In the data rows, zero lies at 4.5, halfway between 4 and 5.
Here are some numbered points:
[4 5 6 3 6 5 2 5 7 3 2 5 5 7 1 8 5 4 8 4 4 4 4 5 7 5 6 4 1 4 5 3 4 5 6 6 8 6 4 7 5 6 5 9 9 5 4 6 4 5 6 6 6 6 8 9 8 5 4 1 1 3] 0
[4 4 4 6 6 4 5 5 5 4 5 4 5 5 4 4 6 4 4 5 4 5 5 4 5 4 3 4 5 5 4 4 5 5 5 5 6 5 6 5 4 5 5 4 5 5 6 5 5 4 5 4 6 5 4 4 5 3 5 5 5 5] 1
[3 2 6 6 9 7 9 4 5 1 4 4 3 6 2 2 5 3 3 5 2 6 4 2 4 6 1 1 5 6 5 3 6 5 6 7 7 3 6 6 7 4 8 4 9 8 9 5 5 2 4 2 6 6 6 4 6 1 4 5 8 7] 2
[4 4 3 8 5 4 7 5 3 3 6 3 6 6 4 4 5 5 2 5 4 5 5 4 5 3 3 3 7 5 6 4 7 3 5 2 5 7 5 3 5 5 5 2 6 5 6 6 5 6 6 3 6 5 4 5 6 1 3 8 7 7] 3
[4 4 4 6 5 4 6 7 5 4 4 4 5 4 4 5 4 4 3 5 3 7 6 5 5 4 3 3 7 3 5 4 6 3 3 4 4 4 6 4 6 4 6 4 5 4 4 5 4 5 4 5 5 4 5 4 7 2 4 4 6 6] 4
[5 4 3 5 3 3 4 4 4 4 8 4 4 3 7 4 7 3 4 3 5 3 5 4 1 4 5 4 5 7 4 7 7 4 2 4 2 4 5 3 4 4 3 4 0 4 4 4 5 3 1 2 2 5 3 1 2 4 5 8 7 4] 5
[5 2 6 5 7 6 5 3 4 2 3 3 3 6 0 5 5 3 5 4 5 5 6 4 7 5 3 4 3 5 5 4 2 6 9 6 9 7 4 8 3 5 2 5 9 4 7 5 3 6 8 4 5 6 3 5 6 3 3 1 1 5] 6
[4 5 6 3 4 5 5 5 6 6 3 4 5 4 5 4 3 5 7 4 4 3 5 5 6 7 4 4 4 4 4 6 3 5 4 6 3 3 5 5 5 5 4 7 3 4 3 4 5 4 4 5 3 6 6 4 6 5 5 2 4 3] 7
[5 5 4 3 3 4 3 5 4 4 4 5 4 5 2 5 4 4 4 5 6 3 4 5 4 4 5 5 5 4 5 4 3 4 4 3 6 5 4 4 4 3 4 5 7 4 2 5 4 7 6 6 4 5 6 5 7 5 3 3 3 5] 8
[5 5 5 5 5 7 5 4 4 4 6 4 5 3 7 3 5 4 1 5 5 6 4 5 6 5 4 4 5 5 4 3 2 5 6 4 3 5 5 4 4 5 4 3 4 5 5 4 5 5 5 2 4 1 3 4 3 6 4 8 4 5] 9
[2 6 2 4 5 4 7 2 1 7 4 6 7 5 7 3 4 5 4 4 3 0 3 1 5 3 4 3 6 6 2 5 8 5 2 3 7 7 5 5 3 2 6 4 4 2 2 4 4 3 3 5 5 2 5 4 2 3 1 4 7 5] 10
[3 4 5 4 2 7 5 4 2 6 6 3 6 1 9 3 4 5 2 5 5 6 4 5 7 6 5 3 5 2 4 6 3 6 5 4 1 3 5 3 2 5 5 1 2 4 4 5 5 4 5 3 2 2 3 3 2 7 2 8 4 3] 11
[1 6 7 7 7 9 6 2 4 3 6 3 7 0 9 0 2 3 2 7 3 7 3 4 9 4 6 2 6 2 4 1 0 2 7 6 1 5 5 3 5 5 9 0 4 7 9 3 7 4 4 1 2 0 0 6 0 4 2 9 1 2] 12
[6 3 5 7 2 3 3 3 4 3 4 4 5 5 4 5 7 4 4 3 7 6 4 5 2 4 6 8 4 4 6 4 3 5 5 3 4 3 5 3 5 4 4 3 3 6 5 5 3 4 4 3 2 5 4 4 5 4 5 3 5 5] 13
[5 4 5 4 5 5 4 3 4 4 4 5 4 4 5 3 5 5 4 4 6 4 4 5 4 4 5 5 4 5 5 5 4 5 5 4 5 5 5 5 4 5 5 4 4 5 5 4 5 3 4 5 4 4 4 5 3 5 4 5 4 4] 14
[5 4 3 6 4 3 5 5 4 3 6 4 5 5 7 4 6 4 3 4 5 6 5 4 2 3 4 5 5 5 4 5 6 5 4 4 5 4 4 3 5 4 4 2 4 5 6 5 4 4 4 3 4 6 4 5 5 4 5 6 8 6] 15
[4 7 6 3 6 8 3 4 5 7 5 5 5 2 7 2 4 4 3 3 6 3 5 4 6 6 7 4 2 4 5 3 1 5 6 5 1 5 4 5 3 3 6 4 2 4 3 3 5 3 3 4 3 1 3 3 0 6 5 5 1 1] 16
[6 4 5 4 2 5 4 5 3 5 4 5 4 4 6 4 4 4 4 4 5 3 4 6 4 4 6 7 4 4 5 5 4 6 2 3 2 4 3 4 5 4 2 5 2 4 3 6 3 6 3 4 1 5 4 4 4 5 4 5 3 5] 17
Which five points above are nearest to each new point by angle, seen from the average point of the numbered points? Their numbers follow each, nearest first.
[7 3 6 6 6 2 4 4 5 2 4 5 4 6 3 6 6 5 5 5 5 4 5 4 2 3 5 6 4 5 5 4 5 6 4 5 7 4 4 4 5 5 3 4 5 7 6 6 4 5 5 3 4 7 5 5 7 4 5 4 5 6] 13 15 1 0 6
[3 5 2 3 3 3 6 3 5 5 5 7 6 4 3 4 5 3 5 5 3 2 4 4 3 3 3 3 6 8 5 5 9 3 5 3 7 6 2 5 3 4 4 4 4 2 4 5 4 5 7 4 6 5 3 6 3 6 3 5 7 4] 10 3 15 8 5
[5 4 2 0 5 0 5 7 7 5 3 8 3 8 3 6 6 6 9 1 4 0 3 4 0 4 5 3 4 9 4 8 9 6 0 5 8 9 1 2 4 6 4 9 5 0 0 4 7 2 4 9 9 9 9 3 4 7 3 4 9 6] 10 8 0 7 14
[3 4 6 5 6 7 6 4 3 5 5 4 6 1 7 1 5 5 3 5 4 6 4 4 6 4 4 2 6 4 5 3 4 3 6 5 2 5 5 5 4 4 6 2 4 4 5 5 5 4 5 4 4 1 2 5 0 4 3 8 5 4] 12 9 11 16 10
[4 5 9 9 9 9 4 5 7 3 2 2 4 6 2 5 5 7 9 4 5 6 7 4 5 5 6 6 4 3 7 3 5 4 7 6 4 1 9 5 7 8 8 6 7 7 9 4 4 2 1 5 8 8 5 6 8 2 6 3 2 4] 0 2 1 6 7
[3 5 4 5 6 5 5 4 4 5 6 4 6 2 7 3 4 4 4 4 4 5 5 5 6 5 4 4 6 4 4 5 5 5 5 3 2 5 4 3 4 5 5 3 3 4 4 4 6 4 5 3 4 3 4 4 1 4 3 7 4 3] 11 12 9 16 5
[5 3 6 6 5 5 3 4 5 3 5 3 4 4 6 4 5 4 4 4 5 7 5 5 4 4 4 5 4 4 6 4 2 5 4 6 3 3 7 4 5 6 5 4 3 6 7 5 3 3 2 3 4 6 3 4 5 3 5 5 4 5] 13 15 5 1 2
[4 6 5 5 4 6 5 7 4 6 4 3 4 5 5 5 4 5 5 3 4 5 7 4 6 4 4 6 7 0 5 5 6 2 3 7 4 3 6 5 6 4 2 3 4 3 7 5 5 5 5 5 3 6 6 5 7 3 5 4 6 5] 4 7 15 1 17
